The rows of D fall into 3 groups, and each row is roughly a mix of its group's hidden directions; some rows fit no group.
D (109 x 10):
-1,23,-21,15,12,3,-1,-4,-1,25
13,-9,-10,-15,-24,-26,0,7,-2,8
-2,7,8,19,25,18,7,-1,6,21
16,-10,-18,-10,-8,-14,-11,20,-16,-15
-1,5,8,-6,11,-10,35,17,9,-4
-7,-11,14,1,-2,-6,25,25,7,-17
24,-22,-16,0,-2,-22,8,7,-9,-7
-28,-4,-11,2,8,14,-2,26,-9,5
16,16,12,6,18,-23,11,2,7,-16
6,26,-8,24,-2,5,-9,-11,16,-11
21,-15,6,2,14,-6,15,24,-4,-13
-1,17,-12,8,2,5,-12,-28,2,23
-7,5,10,2,11,4,-7,-10,35,17
24,15,-10,3,-2,29,-3,6,-8,-9
-21,5,-19,1,-18,-2,-8,-10,0,-25
24,6,6,25,2,9,20,-8,-13,1
-24,-23,15,-6,-1,15,3,10,6,-15
23,-15,19,0,5,-12,16,20,-4,2
-22,0,16,9,8,8,-16,-3,18,-21
-5,2,-13,-7,-5,-12,11,30,-3,-23
-12,-9,26,7,17,-13,1,-17,11,13
-4,6,24,11,30,-10,10,-1,11,-6
-2,7,6,-14,4,7,26,-27,13,7
-16,23,-13,-19,-5,8,4,-16,4,-17
11,-19,-6,21,-20,-2,-9,10,13,-17
-24,-22,13,5,9,1,11,11,6,19
-18,29,-6,-19,-8,5,-7,-10,3,13
4,7,19,-5,6,8,-21,-23,-1,-22
-15,27,-8,9,7,-3,-25,-12,5,-6
27,14,-1,3,-1,3,17,5,9,-25
5,9,7,28,8,7,9,-19,-19,11
-12,-30,15,-5,-6,-15,13,9,5,13
-1,-14,3,13,-6,13,-30,10,-10,-19
-23,23,4,-15,0,6,2,-4,10,-22
12,-1,3,8,3,-27,26,1,14,11
-7,6,19,-25,27,-2,-2,-1,-1,14
-9,-2,-5,27,1,8,-24,-2,20,-10
0,2,16,-28,-6,2,13,27,1,1
9,19,-18,10,0,33,0,-2,1,1
-6,19,-24,5,-11,9,2,-24,15,0
-1,-13,10,-18,-22,18,8,14,-12,-13
22,21,-8,-8,8,-11,4,-7,-8,24
-5,26,1,6,-19,-16,0,-15,-10,-18
-11,-26,-15,6,-6,16,14,6,-18,8
-2,-8,-2,-9,-22,-18,-10,28,-7,12
16,1,22,-4,8,-30,-4,-11,0,-9
-11,24,-6,3,-9,-22,-20,-17,1,3
6,5,-7,22,22,-8,16,-21,7,9
3,-9,0,10,-2,-2,13,-14,11,36
11,8,20,-2,9,-19,-11,-26,4,-10
-2,19,-21,-2,0,-12,-16,-10,7,25
10,22,-22,14,3,-6,12,-7,8,21
25,-1,-7,6,26,10,2,-17,-5,-12
-9,-3,0,1,0,19,5,-26,6,-28
1,29,-23,13,6,-3,12,-8,13,1
9,-33,9,4,-15,0,-13,14,-7,-9
0,17,14,-14,20,-15,-25,0,7,-2
13,-22,9,20,17,7,-15,7,12,10
5,-15,-1,32,-5,11,-11,4,14,-15
20,-2,-21,13,-4,14,17,7,-19,0
10,18,-10,-3,26,-1,23,-15,4,-5
-11,-5,-17,-8,-16,-5,13,-16,4,-28
-29,-18,9,4,2,10,3,-13,13,17
-13,-1,5,18,20,10,14,1,12,24
-6,11,-16,18,15,-14,22,-15,8,-8
16,-8,0,27,-14,-10,6,-11,-18,12
-5,-4,26,2,6,-8,-15,4,-5,-29
-2,-1,17,-7,-3,23,-7,-27,6,16
-9,-23,6,-17,-14,9,-15,13,-16,-9
-13,-18,-22,16,-7,6,-4,-4,-7,24
-25,-15,0,-9,-14,-10,-15,-20,1,13
-25,23,0,0,-9,12,-4,4,-19,14
11,21,-28,4,-16,-9,-9,-3,13,4
-24,-10,21,-7,14,-13,-11,7,-4,-16
-29,17,-26,8,5,0,3,0,8,6
28,-23,10,11,15,3,-1,12,-7,-5
-33,-8,-18,-1,-8,6,-5,2,-1,18
6,-25,23,-11,-8,17,12,-4,5,-12
25,19,-5,0,10,14,11,5,22,-3
-28,-5,25,-3,11,7,-6,-5,11,-12
-24,25,5,-14,-3,18,1,-12,8,-4
-9,6,-14,4,3,35,1,19,-4,-8
23,-5,-6,12,18,-20,10,14,-5,14
-12,-9,5,-18,-16,-13,-22,-16,-6,-14
-8,-20,4,-13,19,22,15,12,-8,7
17,-16,9,10,8,-8,-4,32,-8,0
3,1,-9,-15,-6,14,-4,-37,1,-4
-23,-11,13,25,-4,8,7,-7,12,-15
-8,-13,-4,21,2,19,-7,10,-5,-27
4,-5,18,27,20,-2,5,18,4,11
2,-15,-12,11,-7,15,7,14,-20,-24
-14,17,-3,-11,-2,-4,-12,5,-11,-33
5,6,0,14,27,15,-19,2,20,3
-7,7,-27,-11,-11,-11,8,-11,-2,-24
-6,-9,-2,6,26,10,-29,11,8,-2
11,18,-25,-10,13,10,3,9,-21,1
-15,-8,-8,2,-20,10,-7,11,-27,15
-23,-17,0,-11,10,2,-7,7,-29,-1
26,-3,-13,-23,5,-7,16,-15,-4,0
-12,5,-4,12,4,19,-11,-29,4,-16
18,2,24,-3,23,-6,5,-6,-10,18
2,-3,-1,-10,-9,3,-32,-14,-21,12
-5,16,-6,18,-20,-4,-9,-9,15,-23
5,-31,7,-11,-3,11,20,16,4,3
27,-4,-12,-8,11,11,-10,-22,-10,-7
-4,21,-12,23,24,6,-10,-12,-1,-6
-11,5,-1,15,2,-24,13,28,3,7
-13,5,-4,3,6,30,5,16,3,-24
20,9,3,-15,10,-1,11,11,-27,-13

Here is one row of each group, with its name. Which group are the others in?
-30,3,4,-6,2,-2,-19,-21,5,-13
F
10,-5,-16,-11,12,24,10,17,19,5
R
20,-24,9,10,6,-14,9,21,-4,7
A

10,-1,6,17,12,23,16,0,9,22
F
-19,6,-1,7,-10,15,-27,6,-5,-20
A
-6,18,-3,11,19,-29,4,-5,5,14
F
1,8,13,-19,-2,8,-12,33,-7,1
A
11,-2,0,-1,-1,36,-13,11,-16,-2
F
-27,-2,3,24,-11,-16,6,10,10,6
A
18,-5,-18,-24,-14,-8,-17,2,-14,4
A
-31,9,-4,-10,-1,4,-15,0,16,-17
R
7,-20,21,2,-7,-4,5,-1,6,31
A
